128 stands for zero in the data rows.
What is the hidden score of each row? Scores go from 0 to 40, and 20 is about the middle. The score is a weighted sum of the row's numbers plus the product of two more (or one squared), each taken from its middle value.
[114 138 115  90  99 121  88  93 105 122  96 104 159 125  70 117  90 110
 118  89  98 107 147 141] -> 32
[165 111 148 136 113  84 163 143 133 155 122 118 151 143 157 147 156 152
 165 170 133 148 121 120] -> 3
[114 139  92  92  88 121  74  69 102 103  94 104 115  82  72 115  89  72
  81  88  86 105 105  97] -> 31
[157 182 134 130 134 164 117 110 143 146 137 144  70 112  98 159 132 103
 124 114 123 149 108 115] -> 15
[ 97  82  81 100 120 101 101 129 111  82 108  94 112  88 103 112  97  83
 103 102 122 103 101  99] -> 32
[137 163 115 128 128 144  97 107 124 125 136 124  69  99  96 138 112 123
 115 130 107 129 111 114] -> 19
[ 94 124 135 131 100 110 147  97 142  97 102 124 100 154 111 138  86  81
 103  89 165 107 118 135] -> 18
[167 154 149 187 156 173 142 144 134 155 198 103 128 160 156 118 166 186
 176 189 105 102 112 175] -> 2
[213 174 171 144 232 231 122 228 237 179 147 228 208 229 183 234 240 215
 241 235 208 221 218 214] -> 17
[165 112 148 132  92 106 124 142 133 155 131 113 127  95 155  88  99 152
 124 170 107 101 119 122] -> 16
[102  78  86 105 156 138  82 134 145  88  88 128  88 125  89 120 134 122
 108 107 114  90 124 138] -> 17
[101 114 130 106 125 100 116 103 104 116 135 118 102 113 109 100 133 116
 115 104 124 126  97  94] -> 21
[ 91  97 127 136 121  79 145 123  98 111 132 117 132 123 137 129 137 112
 145  86 115 129 123  68] -> 26
[106 120 144 102 139 124 122 119 121 130 149 131 120 129 123 113 145 132
 108 111 143 140 110 111] -> 22
[163 127 147 147 115 131 124 141 131 152 157 122 124 117 154 102 125 150
 133 166  71 104 129 134] -> 17
[ 97  87  86 128 100  80 113  90  91  94  88 108 107  93 109  98 106  81
 115 102  92 100 114  91] -> 17
[ 91 106 120 108 114  89 122  95  99 105 124 106 109 100 114 105 119 105
 122 109  91 114  93  93] -> 19
[132 128 116 137 116 120  96 108 105 120 145  94 110 108 121 103 115 132
 124 139 114  95 101 124] -> 20
[121 145  98 135 160 140 124 137 147 108 102 131 112 129 115 123 138 125
 123 110 119 112 128 139] -> 21
[119 124  96 114 189 172 105 169 178  90 120 162 112 161  92 157 169 155
 142 141 150 124 157 172] -> 25
[ 83 116 127 130 119 101 137  97 134  99  90 114 109 145 100 127  98  84
  94  80 156  97 117 126] -> 18
[154 103 136 107  99  90 128 130 123 142 109 105 118 132 144 117 120 140
 129 157 144 113 105 115] -> 9
[176 201 151 149 177 183 136 155 166 165 158 162 115 147 120 178 156 142
 142 133 135 167 143 156] -> 15
[ 87 106  79 132 160 142 121 139 150  97 105 133 118 131 114 125 138 127
 124 112 120 106 128 140] -> 19
[129 120 106 172 125 139 146 121 103 141 167 152 133 127 137 130 136 153
 145 158 106 135 160 143] -> 25
[192 210 230 221 162 209 247  93 238 105 202 219 140 230 212 235 189 151
 207 158 209 210 204 213] -> 30
[106 131 110 100 140 121 122 118 130  95  86 113  99 128 103 111 119 106
 111  94 140  98 106 120] -> 22
[122 138 137 125  91 120 147 110 144 107  99 125 135 152 128 139 127 107
 136 126 166 120 124 135] -> 19
[151 123 150 111 146 107 121 128 118 139 158 137 127 126 141 108 152 138
 108 154 116 147 118 108] -> 21
[130 117 114 113 108 119 142 116 120 116 118 102 129 130 132 124 132 116
 142 135 142 125  84 112] -> 20
[104 126 114 102  93 110 126  68 123  91  83 103 126 132  88 115  77  77
  87  80 144  95 115 113] -> 30
[ 80  93 107  91 100  81  83 140  90  94 119  94  83  79 113 123 107  92
  83  83 132 112  72  80] -> 32
[105 138 146 136 120 121 160  97 153  87 112 135 115 167 123 149  97  85
 116  91 178 119 119 146] -> 23
[106  95  83 132 102 116 100 132  80  85 142  65 102 103 105 115 110 128
 119 135 124 104  92 119] -> 25
[111  63  96 105  74  83 119  93  81  99  79  85 125  97 111 102 110  97
 118 116  79 102 115 107] -> 17
[133  92 137 143 122 139 124 109 100 145 109 123 181 148 121 108 115 132
 144 137 121 108 169 164] -> 14
[114 106 113 104 131 110 168 143 121 120 102 104 156 144 159 151 158 111
 168 109 141 151 101 114] -> 11
[135  92 118  74  55  76  98 110 103 123  90  74  95  78 123  82  90 120
 101 140  88  83  65  89] -> 17
[122 154 163 152  92 140 177  96 170 105 130 152 141 184 140 168 115  92
 134  85 196 138 136 164] -> 26
[117 113  90 142 111 126  95 115  89  87 151  97 107 113 103  97 120 140
 129 144 106  86 101 128] -> 26
[138  81 126  94 122  70 124 113 105 124 133 114 112 102 126 106 127 122
 123 141  87 123  94  91] -> 15
[102  82  88 123 119 100  88  97 109  90  89 105 104  88  89  83  98  86
  87 107  89  85 111  98] -> 25
[174 119 155 118 110 126 154 151 140 162 129 110 171 136 163 139 147 161
 154 178 114 138 155 150] -> 13
[112 124 125 193 138 132 110 145 113 162 148 172 140 116 118 128 117 138
 127 142 137 157 179 127] -> 19
[127 133 111 119 102 136 101 104 123 115 110 110  88 114 117 117 105 113
  83 131  81 119 106 112] -> 15
[ 95  92 126  83 143 125 149 124 133 111 132 116 138 127 142 133 141 112
 149  95 110 132 111 124] -> 21
[128 148 151  97 146 129 128 125 129 137 157 136 114 127 130 123 154 139
 128 132 114 146 118 119] -> 19
[133 167 174 165 116 151 189  98 182 139 143 164 175 197 152 179 128 126
 145 100 209 150 163 176] -> 21
[105  82 111 109 104  93 105 102 103  95 116  97  96 113  98  96 111 103
 106 111 124 105  91  95] -> 23
[112  94  97  88  91  88  92  99  82  98  94  66 131  96 101  81  84  97
  93 116 100  77 120 113] -> 25
[125 132 108 103  95 136 103 133 125 110 112 111  89 114 111 119 100 108
  80 129 124 118  89 113] -> 24
[144 161 126 111 110 144 119 120 124 131 118 126 108  97 132 138 113 129
 119 148  82 131  91  98] -> 22
[110 133 108 111 143 122 118 119 131  99  91 115  76 125  88 111 120 107
  93 104 136 101 109 121] -> 26
[144 125 146 110 132 149 124 119 112 155 118 121 193 158 131 107 116 143
 152 147 131 108 178 173] -> 20
[164 197 116 135 129 199 167 105 184 128 139 171 137 180 167 183 142 164
 120 134 109 184 126 176] -> 19
[146  96 131 106  93 110 132 124 114 134 113  86 153 117 137 116 124 132
 133 152 106 118 140 134] -> 15
[128 125 145  84 139 110 145 119 104 132 150 131 132 122 138 128 145 133
 144 132 106 140 110  95] -> 26
[136 100 120 136 102  82 117 144 103 123 122 118 104  94 125 127 111 121
 115 141 135 114 121  91] -> 23
[ 86  92 103  91 132 114 112 139 121  93 118 107 109 120 113 122 110  97
 102  90 131 110 101 114] -> 26
[113 136 125 122 119 121 103  96 101 108 127 112 125  96 102 114 125 109
 104 111  82 119 114 108] -> 23
[105 113  92 159 177 159  92 160 166 128 137 150 105 149 132 143 157 144
 129 128 153 131 146 158] -> 21
[ 81  89  94  96  89  90 113  88 101  93  98  83 132 110 105  97 104  86
 113  95 123  97 120 113] -> 26
[103 124 105  85 100 107 116  90  88  88 107  92 103  92 107 101 106  90
 115 108 100  99  72  73] -> 24
[158 153 133 186 154 171 139 117 132  92 198  96 119 157 148 113 165 183
 173 188 109  96 110 173] -> 16
[145 170 143 133 120 154 157 133 151 135 128 134 104 162 119 148 121  76
 116 104 174 138 116 143] -> 29
[145  91 127  86 124 105 103 122 114 133 101  98 124  92 134 100 101 129
 102 148 110  89 115 107] -> 15
[133 146 154 145 111 131 169 132 162 122 123 144 132 175 135 158 134 118
 143 137 186 128 127 155] -> 14
[ 80 103 104  96 115  95  93  91 105  88 107  89  82  99  79  83 103  91
  84  99 111  98  82  94] -> 36
[ 92 112  77 109  94  75 142 159 101 113 137  67 131 121 136 142 134 100
 143  96 152 131 101  95] -> 27
[208 175 230 169 232  91 223 227 168 215 224 228  95 229 231 209 240 215
 210 155 209 224 215 189] -> 14
[136 159 119 124 114 143  97  89 124 127 115 124 162 129  83 137 110 114
 123  98 101 129 152 144] -> 29
[ 70  78  98 126 125 105 101 117 114  95  99 107  90  93  95  99 102  89
 104  76 110  90 113 103] -> 17
[117 124 102  93 103 107  91 102  93 103  95  89  96  80 105 100  83 101
  91 122  95  92  87  81] -> 22
[ 86 108  86 108  79  91  83 109  82  75 106  90  86  91  83  92  83  94
  84 102 101  81  95  85] -> 31
[100 111 143 213 156 153 129 125 134 184 105 189 162 114  97 109 125 159
 102 105 103 176 200 146] -> 2
[159 195 200 190 131 179 217 121 209 131 170 188 108 224 179 208 157 131
 174 148 209 177 173 203] -> 11
[166 161 151 109 124 143 127 145 134 156 124 124 128  94 158 138 110 155
 126 171  85 129 105 122] -> 24
[125 149 103 119  99 132 131 106 113 113 106 114 119 108 124 126 123  73
 131  83  92 116 106  82] -> 21
[175 121 156  79 130  88 134 153 140 163 140 122 137 109 166  92 136 161
 133 178 117 131 102 129] -> 16
[104 128  91  85  95 112  98  90  94  97  87  95 132 100  92 106  91  85
  98  92  89  97 123 116] -> 29
[108 112 122 189 134 129 164 137 113 159 120 168 151 140 156 145 154 136
 164 115 124 153 177 123] -> 18
[115  80  81  80 188 169 115 166 175  79 102 158 117 158 106 151 167 155
 139 137 147 120 154 169] -> 23
[121 116  84 112 192 175 149 173 181 115 141 164 138 163 142 159 174 160
 151 146 156 134 160 173] -> 21
[182 207 157 154 154 188 144 124 167 172 162 167 128 118 133 184 157  84
 148 140 102 174 116 112] -> 14
[145 145 127 111  93 127 109 121 111 132 100 108 104  88 132 120 101 129
 109 148  89 112  99  97] -> 22
[ 78  85 116 184 130 124 100 100 114 154 113 164 149 116  78  85 101 130
 109 107 105 148 172 130] -> 18
[181 128 162  92 113  94 140 157 147 171 138 117 142  93 170  96  99 169
 140 184  96 116 115 136] -> 18
[ 98 133 139 130 135  89 118 179 121 134 159 126 124 115 154 164 148 126
 118  98 173 152 105  91] -> 29
[224 178 130 194 229 200 246 227 228 215 200 181 219 230 231 237 239 215
 248 218 209 224 212 184] -> 16
[105 128  85  80  79 112 111  87  94  92  86  95 104  89 105 105 103  78
 113  98  91  96  95  87] -> 27
[170 114 151  96  84  84 127 147 136 158 126 107 130 104 160  85  71 155
 128 173 115 103  66 124] -> 17
[153 105 135  77 100  89 112 129 120 141 108  92 114  78 142  82  91 138
 111 156  91  87  82 106] -> 15
[ 87 118 101 106 116 121  87  95 111  83 110  97 104 101  89 103  99  96
  85 102  98 105  95 100] -> 31
[ 94  83  93 161 105 100 137 132  91 129 111 141 126 115 129 120 128 105
 137  96 125 123 148 107] -> 22
[184 178 157 210 179 196 165 105 156 125 222 123 145 183 174 139 191 208
 199 213  85 127 134 197] -> 6
[141 165 172 162 138 150 189 119 181 131 151 161 114 195 151 177 146 131
 145 144 206 147 144 175] -> 10
[116 136 110 124 101 140 105  99 126 117  92 113 152 120 105 121  89 104
 115 121 109 122 142 135] -> 24
[106 102  90 145 116  97 130 110 106 115  88 126 116 107 122 112 121  90
 130 111 101 113 133  96] -> 10
[ 93 117  89 120  93  99 123 129  96  86 120 101 114 105 117 111 116 105
 126 113 121 107 105  97] -> 28
[ 90  87  75 133 115  95  96 135 105 100 112 114  84  85 109 119 103  81
  95  95 126 106 120  95] -> 23
[108  70 100  96  94  60 125 100  81  95 104  87 114 103 117 108 117  92
 125 113  93 111  82  63] -> 17
[138 105 120 131 109  93 131 112 105 125  91 111 120 109 127 114 123 123
 131 141 101 114 118  92] -> 7
[ 97 102  92 111 107  94  62 125  97  83 118  83  77  79  98 106  92 105
  95 112 117  96  76  98] -> 30
[138 162 115 112 124 143 133 114 124 125 119 125 120 110 126 138 123 105
 133 124 106 129  99 104] -> 18
[121 132 113 115 169 153 129 149 159 120 122 143 156 141 122 137 150 137
 130 124 130 112 146 152] -> 21
[170 114 150 109 115  94 128 145 136 157 126 105 130  90 159  83  91 154
 127 173 101 102  95 124] -> 12
[119 108 151 167 138 153 127 111 105 160 122 147 197 164 106  94  99 148
 157 123 136 130 183 178] -> 14
[172 198 149 146 145 179 133 115 158 162 155 159 131 139 128 176 149 122
 140 130  92 166 121 136] -> 14
[ 93 116 120  86 126 105  92 110 114 105 123 109  97  99  97  93 120 105
  76  89 110 116  91 104] -> 31
[150 160 133 112 115 143 165 149 124 136 130 123 152 142 157 148 155 136
 163 154 142 147 108 104] -> 17
[116 140  95 125  93 123  99  80 104 104 133 105 106 105  90 117 100 120
 110 127 116 107  98 110] -> 28
[ 92 115  96  99  93  99 104 118 103 102 106  86 138 111  90  99  90  94
  99 102 122  89 127 120] -> 30
[109 133 155 127 143 159 134 101 113 166 128 130 203 170 118 110 117 154
 163 103 142 109 188 184] -> 23
[126 109 166 138 160 121 137 158  99 155 173 152 111 143 145 140 169 154
 125 139 149 164 133 124] -> 12
[131 123 121 156 134 143 126 112 124 107 168 107 114 129 118 108 135 155
 146 159 108 115 102 145] -> 21
[109 114 122 103 116 101  90  94  93 106 125 109 111  96  99  91 122 106
  84 113  81 115 101  92] -> 24
[130  93 169  92 167  88 141 145  92 158 178 156 119 148 150 129 173 159
 128  96 133 167 137 110] -> 28
[144  98 127  89  89  83 104 121 112 132 100  84 109  78 134  76  96 131
 101 148  89  90  99  99] -> 14
[110 123 121 165 115 124  95 120 105 134 126 145 166 131  98 103 121 118
 126 116 112 128 154 145] -> 24
[115 120  93 108 124 104 171 145 122 122  98  99 158 149 163 153 162 114
 171 112 132 154 125 116] -> 12
[112 103 114 162 116 122 133 136 109 132 149 142 158 125 124 119 124 134
 133 139 130 125 149 138] -> 23
[182 127 163  72 130 110 141 158 148 169 136 116 148 115 171 104 108 168
 140 185 112 113 138 136] -> 19
[132 120 137 100 130 103 108 125 102 122 142 124 133 112 121 109 138 124
  94 136 118 133 122 116] -> 25
[109 126 106 123 100 109 109  89 107 113 133  93 148 116  97 103 100 118
 109 126 127  94 138 132] -> 29
[105 117 159 122 146 163 137 123 115 168 131 135 206 173  97 106  97 156
 166 108 145  96 192 186] -> 28
[ 91  92  70 117  96 102 140 119  95  92 125  91 127 119 132 124 132 111
 141 120 111 124  99 104] -> 21
[144 113 127 117 129 111 155 129 118 131 124 103 142 132 148 138 146 129
 156 147 115 138 103 109] -> 9
[129 154 140 105 134 136 127 140 123 125 144 126 126 134 119 131 140 126
  98 115 146 136 117 115] -> 25
[111 115 121 189 133 127 104 102  96 159 119 167 141 107  97  91  89 133
 101 115  87 153 175 123] -> 13
[113 110 100 122 122 114 158 133 111 111 131  97 146 136 151 141 149 118
 159 124 127 141  92 108] -> 17
[122 116 127 165 118 132 138  81 134 133 156 143 111 146 108 128 126 145
 134 150 156 127 151 134] -> 14
[ 87 110 133 201 145 140 116 113  92 169  91 180 147  89  85  87 101 147
  89  82 102 166 186 133] -> 6
[165 191 142 138 139 172 126 129 152 154 146 151 114  99 142 166 142 139
 134 156  88 158  98 110] -> 16
[ 99 123 126 121 129 110 142 134 134  92 112 116 128 147 133 128 133  96
 141  83 157 125 117 127] -> 24
[103  90 143  99 138 127 131 116  85 133 148 129 170 135 125 114 144 128
 131 100 108 138 156 150] -> 33
[ 95 101 110 122  97 111 113  97  98 118 126 103 155 120 106  98 105 113
 116 121 116  97 143 136] -> 25
[111  73 151 143 147  81 132 125  86 136 156 137 120 126 130 115 152 139
 133 111 112 148 129  89] -> 14
[102 126  97 123 109 110 143 125 107  96 102 105 133 122 135 128 137  85
 145  86 126 128 110 100] -> 21
[151 119 132 159 104 107 109 127 117 137 105 139 149 116 139 105  90 134
 108 154 114 121 147 132] -> 19
[117 148  89 139 107 153 119 164 139 119 149 128 109 131 138 149 133 135
 125 142 158 137 120 128] -> 26
[189 153 225 148 223 114 201 206 148 216 224 212 142 207 210 189 233 215
 189 137 194 223 193 168] -> 17
[115 140 154 222 167 162 140 135 127 194 115 201 172 135 109 119 124 170
 111  98 148 189 209 156] -> 5
[162 180 184 186 156 172 201 118 194 130 198 173 131 210 165 191 167 186
 177 190 209 162 160 188] -> 13
[166 191 141 140 138 172 127 108 152 154 147 152  77 131  92 168 140 127
 133 134 142 159 113 119] -> 15
[139 124 179 130 174 115 150 155 105 167 186 164 157 156 158 138 182 168
 139 134 142 175 144 139] -> 17
[ 98 121 110  84 126 106 100 104 115  93 112 101  98  94  94  97 108  96
 103  84 103 104  94 105] -> 29
[102 100  99 128 161 143 111 140 150  83 138 135 100 131 104 127 141 128
 115 130 122 102 129 141] -> 24
[177 155 160 105  91 158 137 154 145 166 134 133 138 137 167 141 101 165
 135 180 138 141 112 134] -> 28
[ 83  75  98  87 147 129  88 126 136  81 100 121 100 118  79 111 127 112
  99 100 107  90 115 128] -> 23
[ 89 112 123  81 117  95  91  95  79 106 127 110  93  95  99  88 123 106
  77  77  89 117  87  78] -> 25
[136 100 119 128 161 143  95 141 149 124 102 135 103 131 124 127 142 127
 112 140 121  95 129 142] -> 7
[107 132 104 103  96 114 145 119  98  97 106  96 134 124 137 128 136  89
 145  89 107 128 104  98] -> 23
[114 123 133 122 123 109 146 100 141 102  99 122  74 154 108 136 101  99
 102 119 165 105 105 134] -> 14
[143  89 125 118  90 105 117 119 109 130 108 100 149 115 133 100 110 129
 118 147 105 101 137 130] -> 18
[ 98  99 120 128 113 104 138 111 113 105 123 111 125 124 130 122 130 104
 138 102 135 122 114 104] -> 19
[125 118 111 153 121 136 121  68 117  74 163  99  90 128 113 111 130 149
 139 154 139  81  87 139] -> 21
[118  95 140 131 134 113 109 113  86 127 146 127 109 115 119  96 142 126
 113 131 101 137 119 113] -> 13
[152 116 132 118 117 100 109 126 118 138 106 100 126 111 140  93  96 136
 108 153 122  89 116 109] -> 13
[ 90 117 159 122 143 161 134 113 116 168 131 134 204 170  86  96  95 156
 165  99 144  86 190 184] -> 28
[107  93  90 125  81  90 106  80  74  94  98 106 130  98  99  89  98  91
 107 110  77  91 121 113] -> 25
[120 125 135 124 103 111 148  96 142 108 122 124  95 155 111 137  98 110
 106 125 167 108 110 135] -> 18
[134  97 117 131 120 103 120 144 110 121 123 111 108  98 123 128 113 119
 120 138 136 117 116 100] -> 17
[155 104 137 158 102 106 115 132 123 143 115 137 117  84 146  89  83 141
 113 158  85 121 145 109] -> 19
[165 112 149  75 158 139 127 143 146 155 123 129 127 127 156 122 137 153
 125 169 118  99 125 138] -> 11
[ 80  89 103 107  89  92 111  83 111  61 115  92  97 120 100 102 100 101
 110 109 131  93  82 101] -> 29
[ 75  92  76  91 140 121  84 119 130  61  98 115  91 110  76 105 119 106
  91  92 103  73 107 120] -> 28
[119 110 105 107 156 138 173 157 144 124 136 128 159 149 165 156 164 120
 172 119 150 156 137 137] -> 18
[137 115 119  97 136 118  95 113 125 125  91 110  98 104 126 100 114 122
  94 141 100  82 104 116] -> 9
[115 108  98 157 100  95  86  98  87 124 118 136 104  93 101  84  87 106
  95 118 104 118 143  97] -> 23
[136 100 118  88 104  85 109 127 107 122 103  89  95 115 125 109  96 121
  97 139 128  97  72  98] -> 14
[153 107 136  97 110  91 111 131 120 141 109  91 116  82 143  87  87 140
 111 158  96  87 105 107] -> 14
[107 133 147 108 141 136 136 121 125 132 153 134 124 123 126 117 149 135
 135 101 108 143 113 113] -> 20
[ 92 123 118 130 123 127 129  99 126  97  83 112  93 135  92 118  99  89
  93  84 147 109 116 117] -> 21
[ 94 106  97 115 104  90 144 120 104  96  75  97 132 124 137 128 135  86
 145 100 123 127 101  93] -> 13
[150 152 160 151  90 137 175 126 167 137 127 149 115 181 139 164 114 135
 131 153 193 135 134 161] -> 11
[ 91 112  81 138 128 107 130 138 116 105 116 120 122 106 122 120 122  92
 130  94 130 112 124 108] -> 23
[125 116 101 152 120 135 122 130 103 105 162  85 144 121 116 111 129 149
 137 153 124 107 131 138] -> 25
[142 167 144 211 157 152 128 129 130 183 123 190 162 130 113 144 119 158
 122 101 136 178 199 145] -> 12
[125 149 147 112 151 151 148 129 139 157 119 123 192 160 143 132 141 145
 155 105 132 134 181 175] -> 16
[119 144 111 106  95 126 111 144 107 117 121 109 153 120 117 126 111 103
 115 124 135 115 142 134] -> 34
[232 189 218 160 155 154 202 220 204 215 198 175 203 109 233 158 107 215
 201 243 150 176 148 195] -> 29
[107 111 100 149 102 117 112 115  84 116 142 130 113 103 106  98 110 129
 119 135 106 112 135 120] -> 28
[ 93 109 114 128 154 137  88 133 144  97 129 128  79 125  90 120 135 120
 107 123 114 108 122 134] -> 20
[110 142 152 141 101 126 165 101 159  90 117 141 113 171 129 155 105  98
 121 104 182 124 126 152] -> 22
[ 95 127 137 126 117 112 148  94 145  85 102 127 121 156 112 139  95  82
 106  80 168 109 112 137] -> 25
[131  94 115 117  85  90  91 106  99 118  86  98 131  97 119  74  62 117
  91 135  85  76 121 113] -> 21
[ 89 111  90 109 101  94 113 134  92  86 116  79 105  93 106 115 105 103
 114 110 125 105  95  94] -> 26
